rotation steps, each row followed by its count of steps
The counts run from 0 to 289.
[  4  22 -16 -17   1 -16  11  -2 -16   8   4  -4 -15 -11   4 -25  -5  -9
   2 -16 -11  22  11  13   3  19  16 -13 -12  -5  -5   5  32 -22]
19
[  5  -5 -12   1 -19   1 -10  15  -8  22  12   7   8   5  28  14 -12   8
  20 -10  14  -8  26   1  16 -16   7  12  -1  -8 -23 -31  18   4]
1
[ -1   8  -4 -13   8   8 -11  18 -17  20 -27  -6  13  14  15 -20 -13  -5
  29 -24  -1  -3  -2 -18  -2 -23   7   9  26 -11   1  -4 -20 -11]
146
[ 15  -5  15   5 -16  -7  33 -10  -3  13  -1 -18 -10 -10  -4   2  13 -12
 -11  -5 -10  12 -14  -8  -4  19   2 -34  12  28   1  21 -12   5]
188
[  0  15  -1   6  13  21  -3 -13  -6   5   0 -16 -20  15  -4 -26  -8 -13
 -15   4  12   2 -21   5  13 -21  20  24 -23 -15  -5 -27   3   2]
71
[ -7 -19  17   3 -23   6  -2 -17 -13  10  -9  12   5  25 -14   9  14  -5
   4  -5  13  32   6 -39 -10 -23  -8  -7   7  15  -1  -3  -4  -6]
48
[  9  15 -10  15 -25  14   8  13 -28  -8  15   0  12 -15  13   3 -20 -15
  10   9  17 -20  19  17  13 -11   7  13  -3  -1  -5 -11  27  -5]
159
[ -8   3  22  15   3  -3   4  10  15  22 -15 -30  21  19   1  -2 -25  -2
 -17  11  12  11  -8  -7  19 -26   3  -7 -24   2   1  -4 -19  13]
243
[  2  -1  -8  10  25 -25 -10  12 -27  11  30  -6   8 -20 -24  13  -9  -5
   6   7 -10  -1  11  -1   8  26  -1  -6 -18   2  -1 -23  18   8]
105
[  6  -1 -11  -4  13 -30 -30  17   5 -11 -12  12 -15  17   0   3  15  12
  -3  -9  20 -11   4 -11   4 -13  23  15   0 -17  -2 -23  21  -7]
125
[-14  -6  15 -17 -17   7  -2  17  18  11  16 -13   1   8 -13 -10   4  10
 -24  35  22  -9  -9  14   6 -14 -10 -13   5  16   3  -7 -19  14]
80
[ -9   0   3 -29 -37  23  28   8   6   7  -9   0 -15  16  18  11  -7   7
  -8  -9  -5  11   4   9  -3 -13  22   1 -15 -18   4   7 -13  -6]
168
[-20  20   9  19  -2  -9 -18 -20  -1  16   8 -20  17  26  12   7 -26 -11
  -4   7  -3  -6  16  10  30 -15   0   0 -10   2 -11  -8   5   5]
246
[ -3  -1  12 -11 -15 -13 -10  20   5  -6 -21  18  19  -1  -2  15  14  -3
 -13   3  10 -11   0 -19   4   7   5  -1  33  25  28  24 -14  -5]
134
[ 17  23  -4  -2  21   3 -14 -15  -2   3  18   6  -7  -7 -23 -14 -12  -6
 -15  10  13  -7 -21  -1  20   3   3  23   7  12   2 -40   0   5]
229
[  9  -2  -3  -1 -21   6  12  16  -6   6   0 -12 -17   0  22   6  10 -16
   4 -30 -13  35   8  -1  -2  13  39  -1 -20   6  11   1   9  -7]
16
[ 21   1   3 -18  15 -35 -10  -1  -3  -4  18  -7 -14  -3 -13  35  11 -15
  12   2  11 -11   3  12  13  -3  20 -21  10  -5  15 -12  15   0]
278
[ 27  21  -5   2   4 -30   2  -1  -9 -13 -20   7  29  -7   8   9 -19  -2
 -11 -10  13   8  -2 -11  22   9  -3   5  13  31  13  11   2  -6]
138
[ 12 -18  -4 -35  -1 -11  14  19  -6  11   4  -5 -31 -10  -8 -14  28  -5
   6  -1  15   6 -13  -1 -10  -3  10 -31  16   1 -10   9   2  -4]
26
[  4   2 -17   4 -27  22  24  28 -10  -9  -6  -2 -14  -5  31  -7 -21  11
  -6  -7   2 -20   2   9  -1  -5  14  19 -20 -18 -17   1   2  -7]
163
[ -3  -1   9 -12   7   3 -28  -8   5   3   9   2  -8  14 -17 -17   9 -30
  -5   9  15  27 -19  -5  16 -10   3   7   7  40  12 -14 -10   1]
226
[-29 -26   1 -10  -8   9 -12  32  10  32  11  10  -5   7   0  10  -9  13
   0  13 -12 -13  11 -10  -3   6  -1   6  -8  -8 -12  -8 -20  16]
254
[ 23  10  -4  13   9 -34  -5  12 -10 -12  -5  -2   2 -15  -5   8   9   9
  -1   0  19 -37   6   0   5   3  20  -6  14 -17   6 -15  29   2]
283
[  5 -24   1  -4  -2  -4  10 -24 -14  -3  12  10 -24   6 -26  16 -15  13
   8   3  -1 -20  -7 -14 -17 -11 -16 -14  -1 -16 -29 -12   2  -5]
202
[-17 -14   7  22  12 -10 -25  36 -20   7  16 -19   4 -16 -14  -7   7 -19
  10  10 -12  -9  17  -7 -10  23  12  -5  -6   2  10  -5  12   4]
107
[ 20  14  12  30 -23 -21  11 -22 -15 -18   4 -11   2  -6  -8  -2  10  -3
  -8   1   6 -21   9   3  -6   1  11 -20  20  12  -1   0  34  -7]
35
[  5  12 -10 -31  18   4  -2 -20 -16 -10  -2  10 -16  25 -19   6  10   2
 -20   0  15  23 -25 -13  14 -11  -6  20  -9   2   8 -16 -24  -5]
223
[ -3  12  14  17   5  -3   0   3   3  18  -8 -34  24  21   8   8 -16   4
 -14   0  13  10  -1   0  20 -30   6   4 -19 -11   3 -19 -15  15]
244
[ 20   8   2  -3  17  10 -19 -10   5   6  10   7 -16   2 -20  -8   2 -10
 -12   3  10   5 -27  -7  17  -2  16  27   2  15  11 -42  -7  12]
228
[  5 -16  17  15 -23  10  10 -17 -23 -19  15  13  -1   3 -32  32   3   1
  -6  13   5  -9   5 -19 -11  -7  -2   4 -11  -6  12 -19  10  -1]
207
[ 11  11 -19 -16 -15 -10  30   7 -25  -7  13   4   4 -10  16  24  -3  -3
  -9  -9  -1  25  12  10  15  21   3  -8 -20   8   5  15  10  -4]
13
[ 30  18 -12  -1   3 -21  11  -3  -9 -12 -18  20  21  -5   5  29 -14   5
 -18 -14  10  -7  -7 -19  21  13   3  12  12  15  13   3  -5   2]
137
[  4  13  -7 -31  -1 -25  -4   9  -5 -18  -9  24  18  -3 -12  17  -1  23
  -9   4  15 -24   6  -6   7   6 -10  -1  29   1  20   3  -3  -6]
132
[  4 -12  10  21 -14 -22 -14  27   7  -8 -21  -3  -6  -3  12  -7   9   5
  -3  -4   4 -39   4 -15 -13   4  24  -5  25   6   6  16   6  -5]
286
[  9 -10  15   6   2 -28 -18  14  15   9  -3   2 -10 -14 -18   5  11 -30
   0   8   9 -18  -1  -1   6   6  32 -21  13   3  15   3  21   3]
280
[ -3  -4  -6  18 -32  29  15  35  -3   0  -6   1 -11  -9  29 -17 -14  -7
  -2  -3   2 -18  10   2  -3  -4  21  13 -11  -5 -14  11   5  -6]
162
[ 11   6   1   7 -17 -27  16 -22 -12 -25 -13 -14  -4   8   3 -10 -13  31
   0 -17  -3 -12   4  -6 -22 -10 -12 -16  16  -1 -14  -2  11 -22]
40
[ -5   5 -14  17  24 -11   2  16 -29 -14  14  -5 -13 -12 -10   9  -9   4
  -2   1 -22 -37   0  -1  -2  28   5   4 -16 -18  -2   6   4  -2]
110
[  9   4  15   2   1   8   9   3   3 -10   8 -33   8  16  11  15 -16  11
 -14   5   2 -23 -22   6  10 -18  -4   3   7   6   3  -8 -45  16]
239
